Rotation paths and how fast each direction turns (degrees a step)
Each turn is a multiple of 5 degrees from 10 to 175, or 0.
Each row of a path follows its step; steps can be skipped.
path 1
step 3: [  4 -10   9 -15  17  34  -4   9 -28   3  -1   3   7  -8   4  10   1   7
  18  16   9   3  -5  -7 -17   3   6  -8  13   1   5  11 -21   5 -10  10
  -4  -6   9   6   9  -4   4  -7  34]
step 6: [-15   7  -1   9  23  -3 -10  -2  -1  13  13 -10  20  -7   3   8   1  18
  17  -2   6   3  21 -26   9   9  -1  -1  19  18  -8  -9  11  -5  18  18
  -5   3  -8  -1  11  -5   1   2 -29]
step 7: [ -3   8   8   9   4  -2  -1  17   6 -16   4  11   5 -18  -6   8 -10 -15
 -13  -7 -11 -34   1   2   5  19  -6   2  17  28 -11  11  -1   2 -12 -11
  14  13  12  25  -1   6  10   2   2]
step 8: [ -5 -18 -23   6   2 -10   5   0 -10   5   3   8  15  11  23   8  15 -17
  11   8 -11   3 -11   8  -7  20 -12  14   6  -4  12 -13 -12  -9  -2  18
  17  -8   5   3 -23  13  15  18  -6]
step 15: [  9  -2  19   9   6  19  12  -8 -24 -11   7  -3  -9  15  12  -3   1  -2
  11 -13 -16  24  19  -3   5 -20   1   5  -5  -1 -13  -7 -39  -4   9  -2
   3  -1   4  -9 -10   2  -9 -12  -3]
step 16: [ 19  16  15   6 -24  17  -2   2   7   1  -4  10 -13   6  -3  -3   5 -17
   8   6  13  -6   9   4  -8  -7  11   6   1 -11   5  20   4  10   9 -22
  -1   0 -24  -7  -7  -3  17   4  32]
step 19: [ -5   2  -8  -2   1  -1   0  -1 -18  11  17  -1   5  -7   0   8   6  -4
  12  19  20  18 -13  11  -6   0 -15  13  29  21  -6  21  -7  -9  11  14
   7   2  20  17  -8  16  13  -5  11]
step 21: [  4 -14  21 -30  -2 -12  14  25  -3  11   5  14  20   5  25  -7 -10  -7
   1   5  -7   2 -15 -16 -16 -19  -6  11   5   4   5  -8   5   6 -11 -14
   8  14   2   4  -4  -6  -9  15  13]
step 22: [ -7  20  10  -6  11   6  -7   6  17  18 -26   4   2 -10  13 -16   2   7
  16   6  -8  -6  17 -12 -17  -4   6  21   4  -2  11  -7  -3  -2  25  17
   0 -22  -8   9   6   5   1  -3 -24]
step 23: [-12   4   4   2   5   4   2  21  18 -16  10 -13  -1 -12  -9  16   0   2
   3   5  -1 -31  -2 -18  -6   2  10 -16  43 -12 -20  -7   6   2   1  -5
 -11  -6   7  -2  -3  -3   4   9  -1]
[-4  8  4  4 -1 -1 -1 -4  4 -8 -3 -2 -4 -3 -2 -4  1  1  5 -4 -2  1 -5  3
 -2  2 -1  0 -3 11  6 -3 -2  0  0 -1  0 -4 -7 -2  0 -8 -1  1 -3] -> 160
[-1  4  0  5  1 -6 -3 -5 -5  3  0 -6 -4  1 -3  4  3 -5 -3 -3 -1 -5 -5 -1
  2  1  1  3  3  4 -3 -2  9 -2  2  8 -3  8  0 -1  5  4 -3 -2  3] -> 60
[ 3  5  3  2 -2  2  3  3 -1  0 -4 -3 -1  6  0  1  3  1 -1 -1 10  6 -2  6
 -3 -5  4 -3  2 -1  3  1  0 -6  9 -6  5  6  4  2  1 -2 -6 -3  1] -> 20
[-2  3 -4 -2  9 -2 -7  2 -5  4 -2  2 -4  5  0 -3  2 -2  1  1  0  1  0  2
 -7  7 -4 -1 -1  2 -2  3 -7  8  2 -3 -1  1  3 -6  0  3 -7  3 -3] -> 155
[ 6  0  3 -5  0  3  5  2 -5 -1 -4 -2 -4  1  6 -1 -3 -3  4 -4  3 -7 -1 -2
 -3 -2 -3 -1 -7 -2 -3 -4 -1  1  6  7 -3 -4 -4  2 -4  1 -5  5  7] -> 60
[-5 -7  0  2  0  2 -4 -3 -2  4 -6 -1  3 -2  4  0  1 -2  4 -9  7  6 -6 -4
  2 -2 -8  3  2 -1 -2 -7 -2 -1  2 -2 -2 -1  2 -3 -1  2  4 -4 -3] -> 160
[ 3 -3 -7  6  1 -7  0 -1  6  6  7  4  1  0  6 -6 -2 -6  1 -1  4 -1 -4 -1
  1  3  7  1 -5 -2  5 -3 -1 -1 -1 -4 -1  2 -2 -4 -2 -4 -2  0  7] -> 90
[ 3 -5  7 -2  1  1 -2  0 -2  0 -3  5  5  3 -1  4  6 -3 -7 -2 -2  0 -2 -1
 -7  2  3 -2 -5  5  9 -1  6 -4 -1 -3 -1 -4 -1 -5 -2  7  3  3  1] -> 85
